(in the rows, 128 means zero)
The rows of T fall into 3 groups, which share some directions, and each row is roughly a mix of its group's hidden directions, except some rows that fit no group.
T, 152 rows:
[[175 108 152  98 147 140 119  90  96 127  70 152 136  93]
 [161  88 117 105 154 169 121 123  86 100 146  86 156 164]
 [102 185 112  96  95 107  93 152 115 111 164 136 169 108]
 [184  92 124 119 176 110 139 132 162 156 154 169 152 142]
 [185 101 113 176 128 106 154  78 140 158 104 122 152 133]
 [137 125 167 132 188 142  82  68 135 101 119 115 145 127]
 [ 80 153 136 137 103 148 105 124  84 137 118  98 186  90]
 [173  91 160 127  77 106 126 118 116 108  91  79 136 150]
 [ 79  94 121  99  72 173 136 141 134 122  79 128 133 114]
 [154  94 150 157 134 164 140  49 120 148 129 119 153 150]
 [110 133 190 144 127 122 106 120 178 106  92 164 142  87]
 [ 63 130  84 121 120 155  96 149 153 122 135  78 105 145]
 [ 55 121 163 124  95 129 100 117 155 152 140  92 112 156]
 [138  77 154 136 130  88  97 100 165 175 129 162 158 137]
 [165 152  90 114 175 161 148  93  75 104 117 122 134 108]
 [113 162  52 115 139 120 170 116 145 112 122 116 104 170]
 [111  94 205 137 114 125 146 120 113 148 143 158 114  78]
 [120 116  79 122 190 167  99 111 136 126  77 139 108 118]
 [162 154 164  96 131 121 179 132 160 161 159 140 102 170]
 [112  93 108 108  64 153 130 109 146  98 179 162 124 116]
 [ 61 109 126 135 125 186 102 172 127 137 125  97 129 105]
 [140 167 148 134 146 112  87  88 100 107 152  91 184 132]
 [ 77 138 141  76 147 149 107 181 106 117 132 114  83 135]
 [ 78  99 154 173 111 138 120 145 141  90 168 156 122 168]
 [165  97 117 110 176 133  96 107 139 140 172 174 155  99]
 [128  97 127 102 163 193 125 131 133 154  88 182 139 123]
 [170 106 132 111 116 137 169  70 141 146  76 136 156 107]
 [132 130 129 115  85 193 137 161 154 169 131 121 135  78]
 [132 143  79 126 169 209 100 143 124 113 138 122 136 113]
 [ 94 112 106 107 176 119  91 121 155 130  78 178 112 111]
 [139 175 101 107 158 134  72 104 104  90 154 103 105 107]
 [117 117 148  90 116 105 151 183  61 115 148 116  99 139]
 [ 73 147  77 113 129 158 105 186 153 120 114 120 143 141]
 [ 88 136 125 142 111  62 124 121 160 155 106 153  91  88]
 [ 79 105 140 122 110 166 125 150 132  82 182 122 148 169]
 [126 123 152 107  78 106 182 111 108 135  98  69 133 108]
 [100  75 107 138 162 161 145 138 126 127  87 157  97  81]
 [ 97 173 176 111 184 110  99 169 113 135 126 129 123 103]
 [128 103  93  84  63 163 106 123 136  88 123 127 156 144]
 [103 152 128 106 147 140  92 161 173 160 119 173 101  85]
 [122 114 168 143 167 181 131 141 108  90 166 100 133 170]
 [115 144 139 113 108  60 161  92 163 170 123 106 115 152]
 [100 148 148 113 106 140 203 108 138 160 147 114  82 139]
 [156 105 166 107  80  84 167 109  91  97 133 116 132 104]
 [133 108 161 152 148 129 119 149 151 109 115 185  89 188]
 [ 96 124 100 142 172 158  81 164 148 147 175 138 159 124]
 [122 120 139 172 190 184 140 141  96 138 106 127  90 127]
 [154  91 112 132  76  92 182 121  86 121 114 160 113 122]
 [105 116 124 109 171 167  86  83 136 118  80 122  91 109]
 [212 111 144 126 116 103 143 135 129  98 126 175 145 150]
 [106 120  52 102 124 156 149 101 153 118 153 131 172 114]
 [103 116 170 140 111 179 111  97 126 159 173  88 154 107]
 [136 159 107 113 122 146 142 147  92 123  96  70 191 139]
 [161 118 153 125 111 126 154 106 144 143 100 131  88  48]
 [ 78 120 138 116 190 128 116 187 126 125 119 165 105 139]
 [175  90  98 114 118 128 138 131 103 162 145  72  94 161]
 [173 118 187 100 101  89 127 132 127 124 140 159  81 105]
 [ 83 127 115 143  99 112 166 126 105 152 110  80 164  79]
 [184  79 108 112 135 151 170 163 167 138 117 137 132 156]
 [132 100 154 111 117 180 125  88 143 173  75 161 126 139]
 [115 116 105 181 146 193 113  93 101 150 140 124 161 146]
 [121 142  96 118 169 135 164 146  49 115 128 108 100 139]
 [171 116  86 110 140  84 163 128 124  90 149 181 111 118]
 [110 132 164 139 125 156 140 149 102 135  47 106 166 118]
 [126 136  80 110 148 169 127 118  92 109 102 162 177  86]
 [ 86 188 139  98 146 159 120 173 122 120  93 122 144  96]
 [113 142 105  70 151 171 102  97 167 157 141 135 145  91]
 [153  72 123 123 134 126 168 133 147 160  70 112 146 168]
 [ 95 161 114 114 143 172 117 165 127 137  87  93 176  98]
 [149 103 113 126  81 167 108 103 147 188 134 107 129  82]
 [100 149 113 103 122 191  81 140 122 159  80 118 137 151]
 [ 86 145 117 159  89 110 136 159 102 119 178 150 176 147]
 [168 109 114 123 157 116  97  81 156 164  98 135  91  86]
 [126 121 101 162  91  96 144  53 135 110  96 150 112 125]
 [122 164 131 155 148 105  99 154 197  94 119 154 137  92]
 [160 127 138 126 111 116 208 101 124 132  90 164 110 154]
 [147 124  98  68 106 104 155 101 109 107  66 122 143 141]
 [ 65 151  98 124  79 130 110 169 106 142 160 146 149 113]
 [174 109  94 133 135 138 160  68  88 135  89 130 152 145]
 [120 160  87 133 177  77 144 119 150 110 127 113 154  77]
 [ 82 157 103 102 102 181 151 115 125 110 152 108  76 131]
 [163  87 148 121 104 100 153  86 139 124 118 154  92 183]
 [119 163  55 121 147 112 126 131 142 112 147 124 160  71]
 [100 123  67 139  80 117 152 121 128 157  70 140 137 108]
 [152 125 163  84 156 144  78 172 138 117 133 140 107  79]
 [108 183 109 157 157 173 138 119  73 126 161 119 152 118]
 [132 118  99 105 108 105 169 188 164 141 102 178 129 130]
 [116 118 144 174 192 122 144 106 133 102  85 154 159 157]
 [148 123 147 152  64 112 153 129 154 139 165 149 186 122]
 [128 133 167 130 135  43 102  85 122 145 124 132 104 115]
 [104 146 105 188 103 118 113 167  88 103 111  95 139 162]
 [102 163 116  88  91  71 146 152  98 100 116 113 132 163]
 [151 140 154 134 132  72  97 133 159 127 148 203 123 125]
 [ 86 117 142 109 128 168 136 135 112  73 137 120  65 157]
 [140 126 122 157 140  54 131 106 143  99 115 142  92 178]
 [149 113 103 101 154 202 148 130 111 108 174 148 123 102]
 [ 89 126 129 109  99 116  82 151 121 120 123  76 161  74]
 [122 102 160 171 191 134 144 166 145 130 144 178 123 136]
 [109 124  87 131 130 176  81  61 127 111 108 118 147 115]
 [133  92 148 150 165 145 132 103  86 155 146 113 159  65]
 [159 119 137 111 123 180 110 164  95 108  72 110 170 136]
 [118 131  94 133 139 206 162 173 110 108 139 151 144 134]
 [107  82 158 109 134  87 136 152 172 169 119 129 116  79]
 [153 123 148 112  77 118 167 192  98 106  97 105 133 131]
 [ 96 114 152  84 146 139  96 126 166  68 134 174 131 139]
 [ 84 105 145 161 126 155 156  79 108 181  98 107 132 140]
 [123 105 117 125 100 127 142  61  75 155  86 107 138 148]
 [154 135 120 137 148 148 140 200 135 112 199 129 124 119]
 [166 109  92 118 111 104 129  95 117  73 165  83 101 114]
 [132 115  94 128 120 147 104  73 170 137  79 156 156  94]
 [125 183 134 139 115 167 135  91 102 109 121 162  85 173]
 [ 94  87 109  84 138 117  87 105 184 161 121 124 108 117]
 [117 129 108 117 147 103 122 208 109 140 182 151 125 147]
 [126 114 119 214  96 151 140 112 149 167 113 113 144 138]
 [181 173 161 140 162 117 116  87  93 131 112 168 130 144]
 [139 102 129 109 163 123 162 144  76  73 117 169 131 160]
 [105 167 113 163 139 162 128 153  80  97 176 111 156 147]
 [ 96 178 120 130  92 135 111 171 109 133 178 136 166  99]
 [145 110 114 185 124  85 154  90 182 138 141 159 113 120]
 [107 127 126 107 122 166 130  92 107 174 105  60 157 143]
 [156 121  99 139  88 130 148  50 132 102  97 110 104 132]
 [124 121 106 158 135 179 181 180 103 149 119 107  96 141]
 [111 144  92 153  96 170  66 141 129 139 102 152 115 168]
 [166 131 156 132 108 153 164 139 136 145 176 163 162 180]
 [153 120  88 141 106 129 130 164 136  62 173 103 105 155]
 [181 158 136 168 163  75 104 154 124 113 125 127 139 167]
 [109  91  98 104 130 149  70  79 163 131 107 158 132 107]
 [115 126 156 140 145 110 124 157 163  51 171 155 134 138]
 [182 145  75 123  88 120 125  86 129  96 153 113 159 138]
 [155  51 159 118 139 111 139 123 159 176 120 103 140 129]
 [162 138 137 160 159  82 121  96 137 144  68 138  97 159]
 [ 85 139 121 179 150 101 121 167 148  88 154 109 126 174]
 [144 185 113 136 171 135 165 117  89 117 162  85 102 123]
 [132 100 130  82 182 150  87  96 157  93  96 133 118 142]
 [170 134  87 111 133 139 117  91 112  71 148  93 142 170]
 [142  41 140 115 130 125 113  82 141 149 134 124 123  92]
 [ 83  83 152 132  85 130 140 160 172 143 101 123  86 143]
 [128 125 137 169  74  87 178  85 113 139 100 115 110 136]
 [142 145  69 114 127 137 133  89 104 117 110  72 175 145]
 [138 153  87  94 157 109 152 152 142 146 124  61 160 149]
 [127 152 163 148 172 149 134 174 117 174  94  92 137  98]
 [ 75  92 152 155  78 164 155 151 127 126 127 104  92 119]
 [106 154 131 100 124 106 118 148 197 176 131  93 101 110]
 [161 132 140 163 174  88 135  84 137 151  72 130 148 117]
 [137 154 168 139 176 177 102 180 141 129  91 137 143 119]
 [145 177  76 146 148  74 124 113 134 107 132 110 127 178]
 [ 75 145 154 147  95 115 131 184 112 164 164 148 146 108]
 [152 118 146  94 161 142 134  92 139  67  99 107  89 160]
 [120 143 141 141  78  85 122 124 115 199 126 111 153  91]
 [ 83 167 151  80 135 137  89 176 127 114 145 134 165 114]
 [127 125 134 117  65  99 154 150 137 156 163  66 111 120]
 [157 139 133 127 116  63 150 134 109  88 165 121 130  71]]
Here is one row of each group, with its name. Which group are the others in?
[ 93 147 147 111 123  92  90 179 125  82 162 147  93 132]	(70)
[120 134 115  82 104 174 139 105 125  76  89  86 118 153]	(115)
[101 100 123 155  85 143  99 120 106  91  71 171 133 111]	(100)

[125 194  89 137 129 142 111 159  91 116 168 114 166 114]	(115)
[ 76 123 144 167 164 113 119  84 163 177 106 133 113 130]	(70)
[129 136  92 130  56 119 138 152  95 166 168  97 134 128]	(115)
[125 110  88 125 137 158 156 169 112 104 173  79 149  92]	(100)
[ 96 156  90  95 162 181 124 105 137 129 130 165  82 128]	(100)
[169 174 121 132 181 154 118 183 122 109 138 138 125 164]	(100)
[121 130 149  52 111 182 115 171 124 151 139 116 121 123]	(70)
[173 137 184 136 130 130 159 135 110 106 171  79 128 160]	(115)
[ 69 155  90 167 170 152  96  98 117 144 139 148 123 132]	(100)
[109 149 170 139  83  86 152 167 110 144 161 123 174 140]	(115)
[178 189 137 122 134  77 142 135  93  92 122 112 134 110]	(100)
